In the data rows, 128 means zero.
Some points, each followed by its number:
[154 193 120 128 127 112 107 157 116  99  87 120  83 114 140 153 163 142
 154 161 107 130 140 111 130 115 127 160 150 187 110 143 139 129 133  92
  97 101 105 179 131 136 158 151 132 183 140 162 125 136 163 126 130 137
  91 100 125 124 130 119 126 177 123 116 154 117 138  83 115  83 107 126
 127 145 101 142 132 142 168 124 137 191  95 159  88 160 181 115 141 100
 143 108 121  83  97 112 165 179 118 116 139 151 161 142 138 149 128  85
 128 123 140 135 134  90 129 104 104  94  82 148 166 153 133 122 128 132
 154 125 135 135 128] 0
[119 132 113 115 104 121 133 170 128 126 171 180 159 136  44 103  96 120
 113 128  92 140 102 116 118 132 101 126 151 178 136  61 100 140  96 174
 170 127 123 173 165 135 148  85 158 112  84 120 157 143 145  90 132 124
 117 142 158 132  98 105 118 119 167 120  86 166  82 106 131 146 116 107
 134 173 111 131 170 171 144  55 130 126 113  94 155 148 110 149 138  85
 169 101 172 145 168 117 196  77 119 171 139 124 129 110 112 126 106 142
 127 106 128 151 117 147 126 101 161 214  92 145 116 161 128 172  93 112
 116 111 135 142 134] 1
[122 108  54  79 118  95 100 107 140 135  80  42 139 113 125 152 121  84
 182 109 115  47 152  59 118 143 119 153 151  97 172 137 175 154 111 109
 122 131 131 150 174 198 135 152  39 154 192 144  60  99 187 194 133 142
 173 111 102  77 166 126 131 166 108 158 148 135 124  96  64  82  80 144
 163 142 104 136 156  82  98 194 119 197 112 131  71 147 255 126 132 157
 100 167  96  89  11 126 129 148 129 149 101 140 182 142 196 169 181  59
 170 112 104 131  90 129 102  96 121 102 144  98 126 140 106 119 121 136
 210 180  61  63  72] 2
[123 140  72 136 140 139 128 133 153 124 110 112 164 134  91 121 153 110
 132  97 111 114  70  86 116 124 141  71 155 177 112 115 106 158 150 133
 174 137 124 162 117 117 100 122 142 126 101  66 105 143 110 122 167 112
 134 138 115 173  98 137 109 151 126 157 104 152 122  88 137 125 134 116
 156 117 102 175 160  83 172  90 160  63 158 141 155  90 133 172 111 148
 156 162 128  98 120  91 123 136 109 149 107 150 144 119  88  92 122 128
 122 107 132 134 116 114 137 125 154 141 136 116 138 122 136 127 131  82
 104 114 125 121 119] 3
[149 110 166 138 115 107 148 160 128 131 146 142 135 125  97 127  84 108
 102 130 145 117 101 143 113 140 155 155 122 125 123 168 106 112 116 138
 103 155 161 121  74 116 127 164 108 101 146 132 117 144 157 106 102 120
 108 112 105 174 123 127  83 124 138 124  68 130 159 151 119 167 151 117
 119 162 126 139 137 139 121 140 123  95 109  99 163 106  91 109 164 134
 113 131 130 155 143 128 104  75 109 177 107 133 124 157  60  80 107 101
  91 128 136 137 115 128 121 149 104 154 108 185  88  99 155 143  95 108
 137 118 131 152 127] 4
[ 65  99 154 149 139  98 124 118 126 155  57 143 146  99 141 156 115 101
 126  89 121  98 144 134  79 120 120 108 144 109 141 126 147 158 139 160
 104 172 114 101 169 133 105 132 101 111 107 152  86 101 133 162 115 150
 155 127 146 130  90 138 152 175 126 173 136 143 142 140 124 147 140 126
 158 136 120 111 127 137 101 152 127 188 189 146 108 139 145 132  66 164
 148 162 119  97 100 124  90  87 116 136 115 148 130 139 161 185 129 148
 151 160  88 127 151 130 115  93 122 118 119  95 107 122 132 102 109 126
 111 175 158 150 146] 5
[100 167 179 150 149  97 152 105 133 135 141  88 180 134 114 128 109 118
 140 100 157 115 130  96 118  70 141 115 110 122 158  87 173 125  87 121
  93  95 137 141 134 159 106  95 177 121 127 124 113  89 149 104  64 147
 145 110 142 145 130 117 110 146  89 126 114 122 103 119 111 132 113 129
 121 150 105 147 148 120  89 111 115 139 110 154 146 166 166 101  76 181
 110 128 123 129 107 127 127 129 106  57 128 141 136 148 182 172 126 172
 112 179 130 126 112 122 160 142 150 124 121 166 144 162 100  92 154 131
  77 112 115 120  78] 6
[124 146 140 115 117  98 127  98  93 111 127  92 184  82 148  85 141 112
 124 124 130 126 127 160 122  83 123 141 106 140 105 146 120 132 137 100
 171 155  91 116 135 182 144 102 176 100 124 143 141 122 132 102 122 148
 150 153  74 199  93 139 151 117 126 123 132 193  80 136 147 164 149 153
 143 160 155 138 134 160 149 132 150 117 141 169 142 143 152 133 106 114
 118 101 117  69 128 151 137 165 160 172 123 147 125 149 164 146 154  86
 139 115 116 115 116 121 131 102 110 119 109 123 103 142 104 156 127 103
 146 138  75 147 176] 7
[172 143 212 107 146 176 119  65 174 114 138 220  41 146 236 181 175 218
  94 131 159 239  57 255 152 234 150 105  97 206  89 163  83  73  46 140
 158  26 158 101   6  46 114 228 125 147 172 162 196 225 111 150 126  44
  31 115 140 108 174  90 115  57 131  95 123 111 158 210 255 152 186  89
  99  22 158   3  72 162 244 116  34  92  54 137  46 181   0 158  99  92
 185  78 129 255 246 126 175 175 163 123  58  12  97  70   8 129  77 111
 118 102 152 115 163 105  69 148 255 114  81 137 106 108 150 187 136 170
 111  52 139 153 137] 8
[100 100 119 131 115 162  80 123 129 185  99 135 125 163 139 190 145 160
 117 133 162 126 147 106 157 147 153 154 103 142 117  74 126  98 106  94
 144 113 113 119  97 135 150 106 115 173 133 199 147 116 135 179  91 112
  91 128 169  60 161 128  93 130 134 139 166  80 128 128 187 124 114 141
 201 102 117 118  72 180 131  96  82 126 107 114 110 125 111 126 104 184
 141 110 173 124 137 126 158 111 137  98 150 143 117 103 109 150 138 118
 115 113 178 121 131 121 120 136 147  84 150 147 138  59 136 138 143 137
 111 143 134 135 135] 9
[133 113 155 142 115 138  91 113  88 109 150 168 122 148 118 108 161 128
  97 142  91 105  71 128 128 101 106 154 128 145 157 159 103 117 110 131
  88 125 121 128 124 157 130  93 120 109  98  90 167 147 128 111 159 148
 109 135 129  87 186 144 115 133 102  98 149  73 118 127 114 155 201 118
 121  89 138 105  99 193  79 169 163 133 116 147 106 111 103 164 110 173
  99 115 137 106 116 125 148 160 119  69 118 130 161 138 124 144 101 110
 161 121 131 148 109 138 147 148  87 106 117 115  91 132 102 150 131 127
 141 133 149  98 147] 10
[ 68 119  66 129 151  71 122 196 117 154  97  95 255  87  49  65  78  60
 119 117 144 115 168   0 177  45  77 109 168 111  96  82 142 207 205 111
 119 213  70  65 225 181 122  56 118 127 131  66  78 103 203  83 155 198
 239  95  87 200  98  86 212 125 209 167  25 156 134  50   6 129  54 120
 152 193  77 232 148 104 110 112 193 129 213 131 232 152 183 112 156  95
 127 171 186  60   1 114  69  77  42 100 179 182 136 155 218 128 188 153
  90 114  39 161  99 106 143 119  90 159  84  84 168 150 143  79 141  73
  82 172 109 113 132] 11
[169 136 153 130 116 160  63 107 178  70 133 185  68 109 190 158 195 139
 194 168 179 188 113 176  64 167 156 151  98 109  78 135  96  91  93 120
 116 101  97 130 114  89 134 132  82 177 142 139 169 140 143 130 129  52
  85 171 100  53 113 177  75 114 142 136 192  77 117 175 212 108 202 109
  57  93 129  87 139 170 177 127  62 110 114 118  66 122  77 148 122  90
 179  89 137 163 210 102 151 188 121 123 144  84 148 106  93 121  70 116
 127 108 198 117 137 103 113 140 132  93 165 142 104 122 155 158 121  91
 122  80 177 135 117] 12
[136 110 104 133  97 118 171 134 113 173  90 157 173 148  92  71 109 123
 116 154  78 130 165 106 162  65  93 137 144 129 121 103 135 131 130  90
 155 163 127 131 143 106 117  65 128 132  85  73 123 108 120 108 129 176
 168  84 156 167  86 114 177 192 121 178  41 158  98  96  54  90 152 130
 101 184 101 175 151 100 141 121 198 160 155 130 189 178 140 117 144 106
  79 153 151 119 138 130 122  71  88 102 114 159 155  93 180 145 135 135
  52 155 115 114  92 111 139 135 114 100 146 127  94 136 134 105 114  87
  62 136  78 116 175] 13
[130 102 108 103 136 113 143 180 114 121 197 148 101 125 128  92  50 135
 105 111 128  95 126 128 124  87 119 107 148 171 105 115 160 131 123 114
 148 152 132 123  90  69 112 137 124  93 157 105 108 124 102 136 157 150
 118  93 126 146  96 134 134  77 127 148 133 155 149  93 125 148 175 152
 152 181 120 130 151 176 167 106 170 119 169 146 131  96 134 178 147 133
 130 138 181 146 123 136 131  69  59 143 136 138 133 123 125 102 153 152
  90  91 105 133 110 182 112 102 149  87 175 110 129 138 119 167 155  88
 142  72 152 126 103] 14
[116 109 129 131  65 141 165 183 126 102 144 125 151 172 103  37 110 146
 142 146 160 168 117 135 142 128  66 109 102 162  95 157 139  92 140 152
 107 138 116 170 160 125 157 127 146 138 114 139 165 143 125  98 119 126
 104  82 112  81  98 135 168 189 155 117  98 154 112 111 199 150 123  67
 106 155 154 145 141 146  84 115 162  62 110 150 156 151  83 160 100 138
 126 109 123 114 162 122 191  91 151 133 172 105 143 143  63 157  83 108
 118  82  94 167 161 102 128 138 147 196 104 116 117 119 144  96 172  92
 153  95 196 115 160] 15
[137  61   0 104 140 119 152 191  78 166  65  55 230  82  35   0  83  44
 153 104 132  29 255   0 149  26 101 137 211 108 168 143 138 208 229  84
  94 212 144 102 233 190 124  48 114 188  99  71 124  34 178  78 147 237
 255  99 132 150 124  58 237 170 104 228  23 193  85  64   0 127  61 188
 135 235 109 233 205  36  29 133 168 157 217 108 210  62 255  99  86 196
 108 200 136  53   0  90  87  58 122 120 146 209 150 182 255 174 248 132
 114 135  53 146 112 137 169 135  17 123 139 137 204 150 103 106 162  92
 121 202 111  52 114] 16
[181 117 143 118 122 100 122 170  86 157 174 120 147  94  99  81  82 173
 136 104 138 180 131 120 183 102 157 131  94 177 142  87 103 144 122 136
 124 143 114 149 149 110  81 109 158  82  92 138 155 212 134 102 155 155
 160 179 135 184  65 117 132  86 139 121  64 150 107  90  85 163 167  84
 152 186 130 151  97 125 131 129 158  92 156 107 225 113  37 131 122 103
  94 192 145 120 144 121 176  95  91 140 158  86 152 102 101  94  91 121
 109 156  75 145 101  80 146 173 151 140  94 117  89  97 146 123 158 128
 108  89 125 115 135] 17
[128 151 148 174  85 133 151 126 173 116  71 103  67 154 171 171 148 152
 154  85 139 110 153 120 124 177 125 156 132  97  93 153 141 118 143 154
 104 148 118 124 104 124 126 197  77 118 138 155 164 115 140 133 165 135
 134  96 158 138 164 116  69  53 139 123 199 121 123 212 154  94 125 160
 113  85 130 116  87  93  63 155  90 146  61 145  57 135 125 100 109 147
 132 112 156 115 105  93 108 167 133 128 149 128  93 130  82 130 125 114
 127 147 139  94 137 175 149  77 118 110  86 145 172 114 108  90 105 175
 156 109 117 138 116] 18
[161  99 139 136 112  79 102 173 132 109 206 155 164 161 146 101 136 200
 100 125  78 216 119 103 207 148 135  94 155 137  22  85  99 144  93 139
 155 141 117 134 127 113 106  78 187  84 101 101 175 151 127  65 121 112
  87 156 150 141  97  66 162 134 146 141  60 154 111 113 123 204 127  84
 194 120 163 127 134 135 141  92 121  92 127 137 171 199  57 154 167  83
 118 108  73 161 191 183  88  58 137 132 100  52 115 121 146 147  92 186
 106  86 166 110 119  76  61 182 152 174  85 149  96 143 130  95  54 100
  76 106 176  93 164] 19
[102 159 142 169 199 138 109  37 174 117  90 138  47 152 174 188 156 113
 163 125 118  99 152 149 130 162 135 179 106  72 145 184 117  68  91  99
  77  76 130 142  97  78 132 162  66 209 174 176 142 130 127 213  89 129
 104 105 130  76 225 142 137 129 128 101 167  77 107 205 205  88 134 121
 110  90  86  57 110 102 111 129  61 151  99 166  47  76 148 101 114 156
 116 142 117 163 182 100  89 169 169 135 134 129 136 126  99 146  96 138
 136  93 166 167 111 152  89  90 108  72  82 117 169 117 105 107 146 167
 154 147 124 134 120] 20
[113 157 159 117 138 105 150  85 113 114  84 123 155 125 179 131 156 109
 133 138 183 108 158 155 122 159 160 131 139  58 176 159 126 133 191  88
 128 149 131  87 118 157 102 123  82 141 169 140 101  88 119 198 105 132
 124 109 150 104 161 118 117 178  86 152 224 108 108 109 110  29 143 139
 117 127  62 139 122  86  93 150 111 120  45 119 127  81 202 141 111 103
 125 158 137  90  86 101 130 141 137 143 114 133 103  89 189 139 167  73
 195 166 132 176  82 123 141 107 108  87 147  94 114 120 132 128 106 142
 158 146 149 120 112] 21
[ 83 122 135 144 134 112  93  98 138 143 155 107 129 142 114 109 112 130
 121 103 146 107 133 110 118 138 108 159  96 164 113 141  75 121 119 135
 123 143 151 162 168 115 112 132  95 138 120 101 131 157 156 154 181 123
 113 116 120 140 107 184 125 122 153 121  99  93 141 143 141 126 138 160
 101 136 111 133 110 118 134 120  88 112 146  88 134 150 149 118 102 150
 157 172 147  99 154 136 114 103 171 102  70 115 117 126  47 131 153 143
 133 115 132 146 173 133 150 178 133 142 118 159 121 103 146 151 140 143
 183 130 118  89 102] 22
New points follow, each followed by the numbers of its three nearest points above, looking only along the 2 directions in which the numbered points spread most, nearest first.
[128 131 137 147 160 131 110  87  76 120  76 111 112 141 207 179 185 101
 133 139 179 117 127 109  94 202 155 117 146 117 121 123 125 129 174  76
 106 121  95  78 135 152 146 136  96 133 176 151 104 113 100 162  86 144
 159 135 153  90 191  80 171  96 127 145 214 107 144 108 127  54 111 126
 135  79 106 122  65  85 171 169 121 176  81 151  99 107 170 167 143 121
  83 119 148 108 105 110 149 132 176 119 110 104 131 105 128  99 112  92
 143 139 139 103 112 181 100 110 111  58 136 168 111 129 108 157 158 155
 137 138 167 122  98] -> 18 21 0
[156 143 143 179 188 158 133  65 100 128  83 111  87 125 130 146 177 117
 155 125 150  83 119 160 137 132 165 138  97 122 159 156 154  78 168 110
 140  91 120  61 120 121 166 201  60 162 166 149 120 120 121 155 116 106
 132 157 131  62 164 174 107 149  86 147 167 126 161 166 169 111 133 107
 122 139  80 117  94 124 168 173  81 153 113 118  78  77 170 100 111 136
 115 117 110 158 101 127  87 166 145  87 105 126 111 145  82  93 176  65
 192 155 140 102 145 135 175 144 162 107 118 167 159  66  74 149 171 129
 156 121 147 154 109] -> 18 9 20
[144 129  71 125 107  79 127 121 100 183 133 156 138 164 103 112  83  62
  65 137 108 105 125  90 129 128 141 103 165 180 118 159 175 146 147  92
 126 198  57 145 204 106 118 123 115 105 133  90  99 101  93 108 110 162
 173 119 135 162  53 139 128 148 112 139 116 132 142  96  52 141 135 111
 119 161 133 182 121  94  67 130 171 101 146  97 172  97 191 166 133 161
  93 176 169 108  88 117 109 108 123 183 117 137 140 101 167 127 184 137
 147 115  88 129 124 149 160 127 112 168 115  70 125 112 152 140  94 125
 138 139 136 148 109] -> 13 6 7
[108 123 173 130 135 163  95 165 162 115 132 151 117 106 150 144 171 185
 110 166 148 133 116 157 138 172 141 108 103 110 120 126 112  95 130 194
 129 135 181 140  60  88 174 175 163 180 156 146 193 132  92 117 116  85
  67 119 142 111 162 166 140 136 168  93 171 198 129 152 167 142 172 106
 142  84 145  66 144 154 171 105 107 136 112 117 125 125  69 126 170 131
 173  96 143 209 162 146 106 154 166 148  98 102 106 185  61 106 113 102
 137 123 242 134 131  87 123 146 187 191 162 218  97 122 162 152 111 160
 143  60 148 122 119] -> 12 9 4
[106 135 180 135 116 107 129 171  53 139 164  85 146 136 123  90  80 102
 135 115  97 104 181  89 162  87 105 139 133 170 146 100 118 145  87 133
  92 188 135 149 126  94 131 111 150 134 149 117 133 131 161 106 154 161
 132 114 137 171  51 108 155 173 176 139  45 125 120 123 114 201 109 139
 137 172 192 149 134 100  80 104 188 146 207 114 187  85 127 102 125 110
  79 117 143  85 148 110 102  17 128 176 134 139 139 106 144 148 174 120
 106 134 100 102 188  79 132 147 133 110 101  94 128  93  99 118 138 151
 106  90 153 126 139] -> 13 3 14
[153  98 147 118 124  96 105 165 113  63 175 110 129 111  92  62 140 169
 132 135  96 130 126  80 123 132 133  92 133 164 116 102 120 118  76 131
 163 138 109 152 119 104 145 135 198 120  66 138 123 159  98 112 124  81
 131  97 117 149 118 156  77  93 127 103  86 133 105 122 203 152 142  62
 140 124 136 139 145 125 143 124 179 112 147 142 167 139 109 127 225 105
  71 112  76 153 142 166 131 106 109 121 154 101 156 100  72 163 118 152
  75  89 168 101 168 150 153 133  98 177 134 154 164 127 131 118  85 117
 110  94 131 120 156] -> 15 1 4
[127  82  98  85 143 110 143 183  87 152 180 176 123 110  98  94 110 106
  90 128  88 154 103 151 131 130 109 111 158 193  51 103  91 143 133 103
 144 156 122 160 165 133 171  89 159 124 105 136 155 173  65  83 158 113
 129 126 100 183  51  95 118 127 158 124  79 167 133 106 135 172 121 115
 118 141 147 124 145 169 120  89 167 106 178 126 227 188  62 159 183  80
 119 136 136 166 160 178 149  58  94 201 127 135 136 146  91 124  91 157
 121 102 129 158 189 110 150 147 171 173 140  84 114  69 162 136 124 102
 122 160 135  82 141] -> 17 1 19
[140 100 136 101 133  85 150  68 158 142 145  71 129 107 167 155 109  92
 154 132 187  79 123 160  86 124 107 107 112  90 136 147 131  97 189 160
 135 141 181  85 102  96 126 144  93 150 120 101  89 147  96 214  56  92
 150 138 150 147 104 135 194 121 126 132 142  80 151 186 102  73 122 178
  81 110 107  76 128 104 145 147 143 186 100  98 114 116 154 113 132 119
 135 124 102  78 124 150 141 207 157 130 131 136  87 106 143 116 124  89
 107 156 158 145 124 162 121 117 147  76 131 107 113 153 109 108 152 178
 134 140  73 142  73] -> 0 18 21
[129 151 134 170  89 174  91 126 154  93  86 141 116 172 164 169 146 174
 102 143 106 130  69 213 126 135 173 131  94 141 149 157 164 123 122 128
  92 130  89 159  72 107 140 169 163 123 156 146 170 158  93 139  97  68
 129 147 132 107 137 153 110  93 107  90 116 144 144 153 229 135 151 113
 157  79 150  72 146 150 164 169  43 133  72 120  83 170  73 115 116 124
 145 150 129 191 205 170 168 182 174  92 112 110 144 104 124 124 102 117
 103 103 160 151 110 108  76 115 201 103 146 119 131  76 144 149  95 170
 167 104 150 111 166] -> 12 9 10
[133  90  80 128 117  87 151 166  90 167 239 114 172 176 114  55  88  52
 106 158  49 143 146  88 125 121  86 100 117 121  84  83 125 179 160 121
 146 173  89 186 144 157 164  42 128 111  80 111 143 140 139 103 137 133
 141 133 119 171  70 143 126 138 189 113 102 171 113  78  91 200 127 137
 112 149 138 146 199 124 116  79 175 118 149 138 218 170 113 122 188 129
  94  89 125 137 160 129 148  91  93 134 148 127 136 150 143 139 154 210
  79  91 106  98 155  45 146  93 112 168  81 110 196 131 107 108 140 141
 103 160  77 159 115] -> 13 17 3
[141 136 115 137 119 117 136 169 138 158 130 155 155 131 106  89  95 147
  90 131 119 179 139 110 146 131 163 115 127 128 115 149 123 107  87 105
 143 168 119 147 139 138 121 139 128  85 106 129 113 130 121 116 115 113
 165 111  91 134 115 105 161  72 141 135  97 146  62  87 110 174 168 141
 163 194 144 127 102 136 141  91 121 102 163 131 199 178  97 106 130 128
 144 118 134 150 120 125 107 147  97 135 155 126 100 104 125 108 149 116
 173 130 149 114 159 163  97 118 106 156  95 165 190 153 177  76 116 150
 168  84 156 104 158] -> 14 3 15
[166  97 114 139 133 146  61 190  77 101 150 149 131  47  95  71  89 117
 152 134  94 153 121 111 134 104  80 115 125 163 117  90 145 151 121 165
 128 133 103 104 156 187  96 116 144  85 117 124 118 123 149  64 179 155
 168 121 157 177 141 164 145 133 165 139 152 117 117 110  97 115 105 176
 129  99 165 157 163 135 119 150 146 145 145  95 133 140 117 118 128 124
 146  98 127 138 125 167 143 115  91  78 172 135 131 121 114 131 145 151
 127  86 182  94 188 134 187 155 142 138  98 160 137 155 149 106 126 139
 104 132 126 153  78] -> 3 14 7
[ 95 134 169 157 179 188 143  64 146 118  96  88 112 145 145 170 131 150
 105 131 150 134 141 162  83 176 138 163 136  87 156 106 115  78 154 131
 124 124 114  75  91 108 157 161 146 199 149 151 116 102 129 189 102  90
  88 127 149  78 188 104 102 109 103  99 147  88 145 201 146  91  87 145
 157  68  97 100 117 151  89 142  94 116 100 132  44 155 126 125 134 161
 135 158 131 143 103 165 129 176 189 101  91 131 151 134 141 160 133  77
 171 120 127 134 139 131 101 134 161  67 178 170 101 154 148 135 168 140
 165 155 161 156  95] -> 18 20 9
[107 140 180 138 117 169 125 113 184 133  87 149 102 134 173 183 142 153
 143 223 136 195 102 172 133 174 144 127 106  97 151 187  85  97 114 173
 170 123 144 118  81 117 143 167 153 140 133 146 192 170 123 107 122  82
  62 141 127 133 171 135  67 112  90  57 113  86 118 154 203 156 142 107
 199 134  98  85  96 163 179 123  88 125  83 126  92 125  73 126 137 105
 153 118 107 173 175 111 133 194 140 131 175 116 110 106  32  87  91 140
 152 130 142  91 140 112  94 165 131 131 171 192 130 136 140 161  94  85
  98 133 180 164 119] -> 12 9 10
[201 175 191 106 105 146 132 173 169 109 171 157  67 152 136 141 134 175
 115 133  97 180  35 155 147 170 118 126  36 165 145 154 119  92  89 161
 149  80 126 150  80 123 133 173 130  81 133 135 161 184 119  74 129  69
  78 109 181 154 139 131 102 114 141  98 124 158 150 147 173 159 142 110
 167  55 151  75 123 166 176 144 104 103  88 157 176 196  28  91 105 104
 144 112 113 149 180 138 175 169 172 158 120 109 159 137  51 146  77 128
 122 121 158 119 142 109 137 162 171 147  98 170  98 189 149 137 114 135
 181  81 154 175 157] -> 12 4 15
[137  88 160 128  41  94 105 169  99 138 220 190 102 146  98 146 134 214
 144 113  49 157 104 163 155 200 141 150 129 159 121 127 119 149 123 157
 173 146 120 142 109 122 135 100 144 112 123 119 194 154 131  99 129 114
  76 140 125 175 127 113 113 128 150 116  97 150 126 165 156 171 165 121
 167 144 126 108 119 175 149 139  91 112 133 101 207 181  81 152 151 111
  86 143 122 117 186  95 114 110 121 135 105 121 123 122 133 133 120 173
 143 110 149 139 146  78 127 156 177 162 136 120 132 123 170 158  94 127
 129 121 151 137 177] -> 15 4 1
[178 139 142 147  89 140 123 205 135 149 162 161 154 131  81  98  99 148
  58 119 135 209 164 133 134 122  96 114  92 198 126  86  91 153  99 132
 187 126 128 150  70 121 105 130 183 122  95  77 181 198  90 122 166 110
 138  71 122 222  41 131  86 122 145 128  80 156 123  93 134 195 136  91
 172 145 166 158 110 181 154  64 219  81 160 110 150 184  95 135 157  93
 125 154 117 150 167 117 118 110 133 109 116  59 131  86  99 153 101 156
  96  59 121 101 163  48 122 102 135 185 115 154 102 104 153  87 125  95
  84  61 159 100 137] -> 19 17 1
[163 141 144 139  80 116  99 144 155 142 200 167 118 146 144 102 150 142
 120 144  93 156 134 122 162 113 113  88 114 191 107 105 123 139 131 136
 151  86 152 123 139  97 169  61 159 103 110 135 161 162  81 106 108 121
 127 129 138 157  47 137 128 162 119  76  98 110 106 143 129 133 148  99
 106 140 179  31 134 118 159 137 147  70 158 125 167 107  31 153 130  90
 160 106  62 137 152 109 129 111  84 142 134 132 109  65 124  88  98 146
 135  71 154  81 103 112 118 187 149 162 129 122 145 104 180 149 123 121
  73 116 146 124 164] -> 15 1 4
[102 125 140 145  81 161 143 136  85 133 142 143 157  99 167 133  98 108
 159  77 159 171 143 113 131  89 124 129 116 123 148 131 142 106 144 172
 172 195 118 142 153 141 126 124 140 115  97 104 146 109 166  94 169 116
 149 157 127 136 113 113 128 194 142 109  55 107 126 137  74 107 112 114
 128 120 152 125 173 122  84 133 137 108 165  99 169 142 120 130  82 128
 125 107 190 106 107 168 147  88 144 139 163 182 130 129 164 133 142 120
 106 103 116 115  81 102  82 115 168  90 113 120 183 156 124  78 128 125
 152 142 106 126 108] -> 7 3 6
[113 109 148 152 124 105 127 106 185 121 121 210 105 150 178 166 154 107
 107 121 128 134 107 188  83 156 134 100 147 142 126 131 134 104 127 137
 186 119 116 128  86 139 150 144  87 112  97  75 101 116  93 117 123 139
 124 153 131 118 151 160 161 124  93 133 131 151 117 118 193  89 131 139
 165 122 158 162 112 132 126 106 107 109 150  97 108 177 167 126 133 121
 146 112 115 164 143 127 167 132 100 127 112 143 117 113 153 143 116 145
 119 162 121 138 110 117 125 103 165 126  82 144 117 149 124 131 136 136
 169 138 121 158 126] -> 10 22 9
[168 142 129 111 131 154 104  82 129  91  89 143 141 146 161 170 143 104
 171 126 135  85 134 126 138 202 146 120 158  67 129 141 146 122 103  90
 114  81 160  37 136 150 154 199 135 176 123 136  89 115 144 137 124 122
  79 114 134  65 211 142 110 133 113 109 203 146 122 140 128  85  48 158
 118 100 146 136 137 142 120 152  99 172  46 192  63 138 207 151 120 149
 192 158 113 153 151 153 141 158 155 168 120 130  91 126 132 126 120 107
 146 105 155 138 105 189 127 164 192  79 110 105  81 156 104 102 152  76
 146 144 102 166 101] -> 18 9 0
[160  98 160 139 102  89 104 149 113 155 185 162 141 103 109 128 136 152
 133 114 105 191  93 131 146 100 103 136 135 117  88 140 118  99 113 111
 194 124 124 153 127  99 104 155 183  84 132  81 104 162 103 126 161 128
  99 138 160 107 103 101  99 101 143  83  96 103 156 101 168 196 151  59
 134  66 145 123 161 153 142 123 131  79 120 129 122 149  54 116 147 125
 177 109  94 221 185 107 153 154 139 176 153  47  94 127  99  66  54 175
  80  94 121 130 171 124  85 129 123 162 156 177 109 102 135 135 114 124
 103  74 190 154 165] -> 15 4 19
[101 154 172 133 182 210 123 102 150  22  65 102 110 128 150 188 171 104
 164 143 155 119  90 188 138 166 144 154 107 108 168 135 165  98 127 119
 107  84 161 174 114  99 156 142  94 127 144 137 101 113 134 184 119 107
 154 110 122  95 182 127 141 155 119 130 160  92 168 172 128  70  85 159
  76  74 136  94 126 119 119 133 112 137 129 161  81 124 170 130 113 128
 149 106  80 153 106 163 138 200 167 101 102 122 114  94  82 137 148 117
 165 144 166 107 121 169 120 122 150 113 140 169  98 118  80 157 131 128
 135 134  87 151 142] -> 18 9 20
[ 71 142 159 133 138 118  92 121 135  81 102 116 167  85 123 126 168 139
 118 138 126 142 103 139 119  86 122 156 118 107 168 144 137 147  96  89
 147 112 141 102 139 149 145 169 124 181 131 118  96  90 120 137 148 124
 136 153  84  78 166 146 143  82  94 121 132  98 141 122 114 114 138 178
 123  85 109 129 152 118  78 123 143  81 159 146 117 125 171  90  99 156
 134  93 135 106 125 104 119 119 142 138 129 167 125 111 143 120 129  87
 161 146 133 143  50 124 147 135 144 115 104 140 111 133 116 112 188 130
 138 158 137 186 121] -> 0 5 10
[145 207 106 118 161 130 147 114 108 153  88 111 164 171 101 153 180 112
 130 143 142 149 161 104 132 127 142 128 102 127 128 128 149 117 172 124
 134 163 158 104 143  84 116 159  96 151  95 112 114  70 130 180 124 125
 141  88 130 118 153  95 124 126  63 100 146 144  86 145  94  99 153 103
 125 139 111 125 115 112  78 155 144 167 167 148 120 121 163  95 117 132
 124 139 126 116 104 122 106 169 118 127 133 136 133 137 192 110 149 162
 120 178  91 146  98  96 148  92  77 132 137 124 142 118  89 123 153 199
 137 115 105 180 127] -> 5 0 6
[154 132 110  89 164 140 100 145 153 131 156  98 141 156 156  96 143 119
 106 101  79 152 134 115 122 157 158  95 106 154 157 126 120 106 159 160
  91  98 170 153 138 124 101  83 173 123 152 131 128 182 126  99 114 148
  97 120 175 178 114 116 129  61 174 126 147  99 120 122 116 151 156  99
 148  58 115  92  88 171 116 109 143 157 141 103 170  83  87 125 124 126
 135 107 116  88 106 124 175  94 104 120 163 119 135 118 121 152 132 155
 124 140 110 142 113 120 118 105 102 146 122  94 109  90 182 149 102 155
 100  88 108 110 113] -> 4 22 14
[122 117 151 141 140 153 106  51 146 115 117 116  81 161 175 169 119 103
 104 139 162  98  96 128 116 141 161 124 105 111 163 113 162 106 101 136
  94  77 100  82 119 177  76 158  84  92 173 129 153 124 119 152 110 147
 194 159 119 122 136 143 139 112  72 110 153 102 169 134 174  89 128 128
 133 169 142 147 147 153 147 127  90 137  72 108  75 143 162 103 122 162
 152 115  94 105  71 127 114 172 172  91 129 151 131 140 155 151 145 125
 164 178 166 123  81 122 163 123 119 124 142 108 116 158 126 115 152  83
  88 170 101 138 147] -> 0 18 9
[108 196  96 131 151 142 127  23  77 139  29  60 165  87  97 204 146  97
 156  85 176  22 149 127  84 105 171 180 143  17 158 163 233 134 205  74
  75 120 153 131 199 145 144 123  66 176 183 138  31   0 113 202  97 174
 170 108 113  53 193 143 181 119  79 142 199 111 106 113  56  21  68 137
  59 171 111 143 147  87  53 172 139 166  49 147  57  32 244 114 147 215
 123 139 126 100  84 105 112 179 103 106 157 169  94 170 219 142 214  77
 177 182 110 161 101 183 101 122  70  41 193 103 185 145  41 127 143 163
 183 197  88 129 112] -> 2 21 5
